(in the rows, 128 means zero)
One turn sends every row of this set to another row. A few are shown first. Where does it send the rows asked after them?
sagu: [106 117  94 118 153 139  96 121 122  77 148 126 114 138 135 127 115 135
 120 101 149 149 111 129 112 129 125 158 154]
busu: [134 151 103 145 122 105 146 121 131 143  91 133 131 119 139 101 107 131
 113 162 128 129 135 141 125  94 117 126 120]
kiba: [143 137 136 127 157 163 149 141 136  95 138 132 106 102 125 159 141 144
 116 108 152 112 155 118 152 117 130 125 117]
bupe: [126 141 154 126 118 129 160 130 140 160 114 144 143 124 151 124 113 156
 105 144 131 103 154 146 140 130 113 131 141]
moz: [ 98  85 162 107 125 126 123 147 153 136 143  97 110 154 136 116 137 117
 124 132 141 111 116 131 136 136 118 131 107]
detad: [134 134 129 128 158 164 146 145 129  91 141 128 112  97 123 162 131 146
 124  99 151 114 147 121 145 117 140 131 117]
lese: [130 115 103 153 142 132  94 131 126 119 127 157 124 155 123 144 138 152
 135 142 135 154  90 124 108 128 114 161 169]
kenu: [145 129 103 136 135 161 141 112 145 136 122 124 112  96 126 153 111 117
 160 112 127 107 122 114 147  96 135 152 137]
vava: [144 139  96 146 122 105 140 110 131 133  91 136 137 108 140  92 114 133
 112 156 133 131 140 141 124 105 123 127 121]
dobo: [104  87 150 106 130 129 110 149 152 141 141  93 104 153 125 128 132 117
 130 133 148 110 112 128 136 151 123 131 108]
Kisog: [105 114  95 106 142 140  92 128 124  76 148 128 111 145 127 124 114 136
 111 110 152 145 102 133 115 129 120 157 150]
Banis: [105  89 158 105 135 122 113 152 151 137 144  97 110 146 123 113 136 118
 128 140 145 110 115 127 129 150 118 128 109]
donuk: [138 138 107 135 126 160 141 120 143 134 130 129 109  98 122 152 108 122
 158 100 124 114 120 116 155  96 137 152 136]
vigop: [144 136 104 139 140 162 140 111 145 137 129 126 107  92 130 150 115 113
 161 113 127 116 122 115 147  99 138 150 136]
niso: [108  88 160 109 131 120 118 143 153 137 145  96 110 150 131 122 134 124
 120 145 149 104 118 123 135 155 122 132 105]
dotot: [135 146 129 124 154 169 149 140 136  88 142 125 111 106 127 168 137 143
 115 111 148 118 146 119 152 125 129 142 120]
nomi: [130 139 161 130 115 127 151 126 145 157 127 138 141 120 154 123 115 159
  99 154 133 107 147 151 139 126 110 129 143]
kos: [129  91 146 120 125 127  97 137 144 105 119 137 101 148 127 119 157 130
 107 171 114 150 117 118 128 154 114 133 102]
Zariz: [124 145  96 148 121 100 135 118 126 139  94 133 127 123 141  91 113 133
 107 160 129 130 140 142 123 103 118 121 120]
dev: [121  92 144 120 117 124 108 129 146 110 120 135 103 149 136 115 160 134
 110 168 120 156 134 108 133 155 112 133 102]
div: [130  93 145 124 120 123 101 137 142 109 119 139 106 145 132 121 159 126
 109 168 110 154 128 111 121 154 115 126 100]
sevip: [151 135 104 142 140 156 142 109 144 133 128 122 110 101 123 151 115 115
 157 101 124 117 121 112 145  97 143 146 143]
bimaf: [103  94 160 102 136 118 120 153 155 141 142 101 111 151 128 118 132 118
 125 128 146 109 115 132 130 148 115 133 109]
vor: [ 97 118  97 107 150 138  93 127 119  80 139 130 116 138 127 126 114 132
 108 103 146 143 104 134 114 130 120 159 155]
ruman: [130 134 151 125 115 128 156 129 144 159 121 138 142 124 158 126 114 157
  95 152 132 106 147 151 142 128 113 127 146]
tiv: [125  95 148 123 119 127  97 133 134 115 113 132 104 140 131 120 157 132
 114 179 113 150 129 114 125 150 116 130  99]
Fita: [135 121 106 154 136 130  95 131 124 126 125 158 117 144 124 151 127 159
 135 138 142 148  92 124 110 125 119 165 176]
fuv: [128  91 148 125 117 121 100 138 138 112 122 136 104 141 128 122 158 122
 114 172 111 156 135 113 125 150 118 132 103]
fol: [128 138 160 128 108 123 147 134 135 163 121 136 141 118 152 121 115 155
 102 159 132 106 147 145 136 130 109 134 136]
bukiz: [139 143  98 154 114  97 140 116 129 135  95 130 132 114 133 102 117 130
 112 158 127 129 135 142 125  99 128 122 120]
kege: [128 115 108 148 140 132  82 133 127 129 129 162 123 145 123 148 118 152
 134 146 126 150  92 114 106 129 124 158 166]
Pifip: [103 127  92 116 148 140  95 122 120  84 135 123 122 138 122 127 112 125
 116 100 154 148 109 130 114 132 115 160 157]
lapu: [141 149 161 125 120 128 145 125 144 160 112 137 134 120 157 122 109 157
 101 154 129 107 148 147 138 131 116 130 141]
diti: [124 118 101 152 142 130  95 130 124 122 129 160 116 151 130 152 130 153
 136 142 136 148  83 124 109 126 123 162 164]
Bego: [140 134 103 136 137 163 149 113 148 142 120 125 121  99 122 153 112 116
 152 107 128 112 127 116 148  95 140 141 138]
Dav: [130 142 100 147 116  96 148 115 128 137  92 134 132 118 137 104 120 132
 108 161 131 126 138 143 126 100 122 125 119]
mupo: [143 127 113 143 134 164 144 110 145 143 122 127 110  91 129 149 118 121
 154 107 134 105 118 119 151  99 136 150 130]
nubub: [123  91 142 126 120 121  96 135 144 103 123 132  98 148 127 130 151 127
 104 162 114 155 132 108 125 154 122 129  98]
vuvi: [ 98 117  99 113 151 142  96 126 116  81 142 124 116 140 129 125 112 130
 111 103 150 151 108 132 115 132 124 161 152]
zitob: [106 112  96 113 143 147  82 123 118  85 139 124 121 143 126 122 121 130
 112 102 147 146 112 129 111 126 129 154 156]
Nok: [144 139 128 127 163 166 150 148 135  96 144 124 113 102 123 161 131 146
 123 111 153 116 153 120 148 119 135 129 126]
fef: [136 137 158 133 115 129 144 137 141 157 122 142 136 129 161 118 112 159
  99 158 131 113 148 149 139 122 105 125 142]
kore: [138 136 121 124 158 170 148 148 133  90 148 125 115 108 127 162 136 149
 117 112 157 113 152 123 150 117 128 132 122]
Ruro: [126 115 107 156 148 134  91 129 123 127 121 160 116 145 130 149 130 153
 138 148 135 150  87 114 107 129 124 160 164]

dev moves to lapu
div moves to nomi
Now find these:
Ruro moves to bimaf
niso moves to busu
tiv moves to bupe
mupo moves to Pifip
kos moves to fol
dotot moves to kege
ruman moves to vigop
Nok moves to diti
dobo moves to Zariz

One turn sends every row of this set to another row. A few are shown first. Where does it send the rows asked after them?
doto: [128 147 125 140  94 124 127 131 146 141 137 173 151 142 139 148 120  96
 143 121 128 121 108 138 134 119 156  96 127 167 128 159 138]
vibit: [125 118 124 135 198 137 115 140 110 129 112 127 120 134 146 162 130 125
 133 156 124 119 113 125 127 120 145 101 149 148 115 114 158]
lan: [117 102 113 137 118 116 123 103 122 141 136 137 137 124 154 112 132 168
 113 130 113 149 136 122 136  98 122  99 130 115 112 127 148]
defo: [117 147 122 135 156 165 177 140 120 138 130 131 138 147 101 126 123 138
 147 141 113 138 131 129 127 143 147 107 143 168  97 133 116]
robef: [122 125 128 125 120 149 113 133 154 128 149 115 157 120 132 151 123 129
 125 108 163 120 137 110 155  90 162 146 122 164 111  88 119]
Vunup: [148 142 111 158 130 126 129 131 159 126 133 108 137 141  84  70 119 140
 140 145 124 117 131 133 157  89 123 122 140 172 141 144 148]
Kez: [138 159 135 127 129 177 117 138 141 160 161 110 134 127 109 120 109 145
 121 139 128 130 130 141 165  93 144  97 115 119 140 109 143]
bivu: [120  97  93 159 130 121 148 125 118 114 108  88 169 149 131 116 127 143
 149 146 113 134 112 117 131 107 168 129 181 158 110 130 121]
resiz: [130  89 139 140 142 130 118 141 128 114 148 113 152 128 101 147 147 166
 126 145 131 116  96 112 137  93 161 103 173 131 152 144 176]
Tebam: [144 139 130 119 116 125 124 153 143 104 123 130 177 160 107 143  93 133
 137 127 140 165 130 132 160 128 154 112 147 132 136 133 170]
pud: [156 113 114 131 165 155 131 150 122 115 118 123 141 140  90 144 120 133
 136 149  88 134 119 103 154 102 165 123 125 163 178 116 135]
revov: [111 129 116 136 129 132 132 146 107 136 135 104 126 137  72 133 120 146
 142 143 115 129 118 127 135 123 129 113 195 161 164 143 167]
zovi: [125 134 124 112 108 120 120 135 137 127 126 181 151 137 147 151  95 118
 143 138 113 129 104 141 139 108 136 100 143 144 147 110 172]
liti: [129 116 132 158 143 101 148 143 129 133 153 113 131 120 108  89 141 130
 118 134 126 125 100  93 112 100 153 121 148 158 108 131  95]
Kob: [124 114 127 130  77 128 124 134 110 126 131 137 144 136 100 148 133  94
 133 111 160 128 107 137 156 135 129 122 140 152 119 102 161]
rud: [133 119 123 133 150 135 130 134 120 128 127 124 142 135 102 150 126 110
 137 124  91 133 116 113 139 100 151 114 115 158 208 109 122]
moni: [130 121 127 148 104 137 133 120 121 128 152 137 128 130 109 114 125  84
 135 147 144 130 116 133 135 150 148 114 146 138  89 129 183]
kopi: [142 154 130 140 143 109 148 103 143 121 144 125 127 144 107 120 130 151
 160 142 109  85 100 123 136 122 134 125 147 150 146 164 136]
Kizu: [130 135 135 138 144 181 116 159 150 154 120 142 132 122 107 143 130 109
  91 131 120 116 117 123 121 111 156 108 136 161 162 115 124]
modin: [119 115 131 126 107 124 128 156 157 141 157 116 147 129 111 108 149 141
 105 147  93 135  97 120 150  71 130 102 151 144 167 113 159]
zamo: [138 122 129 131 119 119  98 126 135 105 121 112 174 156 105 135  85 112
 136 148 127 123 118 126 172 119 156 140 138 134  97 112 165]
nelu: [131 129 120 118 150 119 133 144 143 125 143  78 154 119 129 133 110 114
 130 147 128 169 118 138 161  58 160 130 154 137 130 111 166]
dile: [142 145 115 130 111 168 131 121 130 114 128 101 152 163 128 142 122  98
 147 116 152 123 127 127 130 119 177 124 153 176 128 111 103]
kepud: [122 126 120 145 129 127 174  93 139 118 142 102 131 147  94 114 113 103
 132 110 132 140 139 147 147 111 134 154 139 153 129  99 156]
kopus: [112 118 127 130 128 142 176 135 122 135 145 151  98 168 116 151 110 128
 132 108 138 120 111 127 126  96 145  93 165 167 139 125 149]
tir: [131 126 150 152 109 107 117 138 145 115 184 131 150 126 132 116 121 113
 151 154 142 117 123 154 165 111 141 101 140 132 101 131 132]
kuzi: [139 153 114 131 138 137 134 121 142 132 112 109 131 135 135  90 129 155
 136 128 155 133 120 151 135 149 144 124 177 135 134 119 134]
sofuf: [124 156 112 110  89 132 154 141 121 138 140 108 137 110  87 110 128 128
 146 143 129 117 111 122 115  85 129 106 142 147 167 108 150]
bem: [ 95  93 147 139 158 135 113 121 128 135 140 106 175 123 150 120 139 112
 131 126 107 148  99 148 148  96 139 115 123 140 124  89 132]
Dolot: [139 113 117 133 131 138 119  94 121 127 147 131 160 132 145 186 133 118
 124 142 109 127 120 102 152  78 153 130 128 147  96 113 129]
Zopo: [121 107 122 160 152 109 121 131  97 140 141 105 129 101 106  92 132 122
 129 129 137 128  94 102 116 103 145 142 154 169 110 117 123]
kig: [108 140 106 160 117 122 162 121 124 163 144 129 164 128 140 128 145 147
 114 113 132 118 101 112 139  99 140 145 130 173 130  99 128]
suzom: [130 104 130 134 140 164 118  96 130 133 121 120 118 138 103 144 123 114
 146 135 106 137 108 152 133 114 148  77 170 106 141 141 148]
vap: [130 137 131 131 134 134 146 144 146 112 122 110 144 144 101 117 136 115
 123 112 140 161 145 143 129  87 125  91 101 150 128  97 110]
Ter: [113 110 122 163 146 101 116 107 131 153 138 114 126 149 128 111 134 112
 122 138 107 105 104 103 134 111 125 106 144 142 157 157 178]
kodus: [128 106 118 143 113 137 102 111 128 121 139  95 152 132 120  78 129 129
 132 124 113 130 114 115 131  92 151 129 104 155 145 139 184]
foneb: [133 104 118 146 151 131 146 144 130 138 162 119 126 144 186 126 129 127
 150 149 111 122 118 127 161  93 163 106 143 161 125 156 151]
par: [132 142 127 141 146 153 120 156 176 117 138 103 105 143 108 151 132 116
 142 131 127 104 113 136 139  88 182 105 135 169 154 126 117]
Denat: [128 106 105 112 123 137 141 115 132 121 112 119 131 132 136 171 132  97
 162 132 126 126 121  96 124 117 163 113 166 148  98 138 114]
rinen: [116 125 125 150 140 121 128 109 107 151 128 126 150 128 108 121 152 133
  88 123 135 147 122 101 156 134 122 141 120 155 116 133 116]
gutel: [132 130 125 134 106 110 119 163 155 110 153 135 160 123 136 153 122 123
 134 182 120 118 137 134 144 114 177 105 159 137 104 134 139]
vere: [116 113 115 141 138 129 110 128 130 119 109 120 140 131 145  83 129 125
 127 168 111 115 120 132 129 119 154 117 163 168 123 124  85]
gite: [122 108 110 129 136 136 116 121 116 130 125  91 104 132  87 174 125 101
 136 127 105 133 116 102 153  79 139 116 108 141 125 119 157]
neto: [137 104 131 124 146 139 107 143 110 127 105  96 147 128  86 158 109 113
 133 146  99 137 126 118 157  92 118 103 145 123 137 128 104]

nelu moves to foneb
Denat moves to dile
Now find these:
resiz moves to kopi
par moves to kig
Kob moves to zamo
moni moves to Tebam
Vunup moves to modin
Kizu moves to rinen
suzom moves to kuzi
rud moves to Zopo
defo moves to vap

One turn sends every row of this set to another row. A few are shown first. Where does it send the rows asked after them?
boba: [107 153 167 121 129 110 140 159 127 126 149  86  99  98 129 160 123 186
 163 135 122 144 117 135]
ranu: [146 161 148 132 134  95 124 147 102  88 112 124  90  93 132 172 137 181
 123  95 132  89 139 127]
sebi: [110 171 165 146 129 129  82 146 105 130 160 159 104 106 111 188 171 132
 148 107 125 154 128 157]
busa: [116 163 164 146 143 124  79 149 106 121 156 153  90 110 127 180 174 125
 143 111 123 172 132 145]
lebu: [ 94 154 126  75 122 116  88 155 148 131 129 110  94 116 118 177 193 174
 111 116 139 133 117 152]
zeso: [107 105 116 151 107 116  84 166 127 123 152 156 114 106 144 190 148 148
 112 126 129 106 138 126]
Zemip: [119 178 167 159 127 122  80 140 113 117 145 152  91 105 118 191 171 138
 131 108 130 167 130 153]
Noli: [112 106 116 156 111 112  82 165 130 115 145 152 106 107 152 189 148 147
 105 127 130 116 141 121]
guf: [135 148 145 112 137 104 127 156  90 107 134 133 107  96 123 166 136 171
 147  93 124  72 134 132]
Led: [111 156 168 126 129 107 139 157 131 121 142  84  93  97 132 161 124 189
 155 136 124 150 118 133]
fev: [143 138 143 115 157  97 123 160  92  92 127 125  86 101 148 155 140 163
 138  99 121  98 141 114]
ver: [ 97 153 127  78 125 114  87 155 150 126 125 108  88 117 124 176 194 173
 106 117 139 140 119 148]
Toze: [ 94 148 126  72 129 115  88 158 146 131 131 110  91 118 123 172 194 169
 114 117 136 137 119 148]
Geg: [109 159 168 126 123 109 140 155 130 125 144  86 100  96 124 165 122 192
 157 134 125 142 116 138]
zit: [111 113 118 160 101 113  83 161 131 117 143 153 111 104 143 195 147 153
 103 125 134 108 139 128]

boba moves to Geg
Zemip moves to busa
Now find these:
Noli moves to zeso
fev moves to guf
Toze moves to lebu

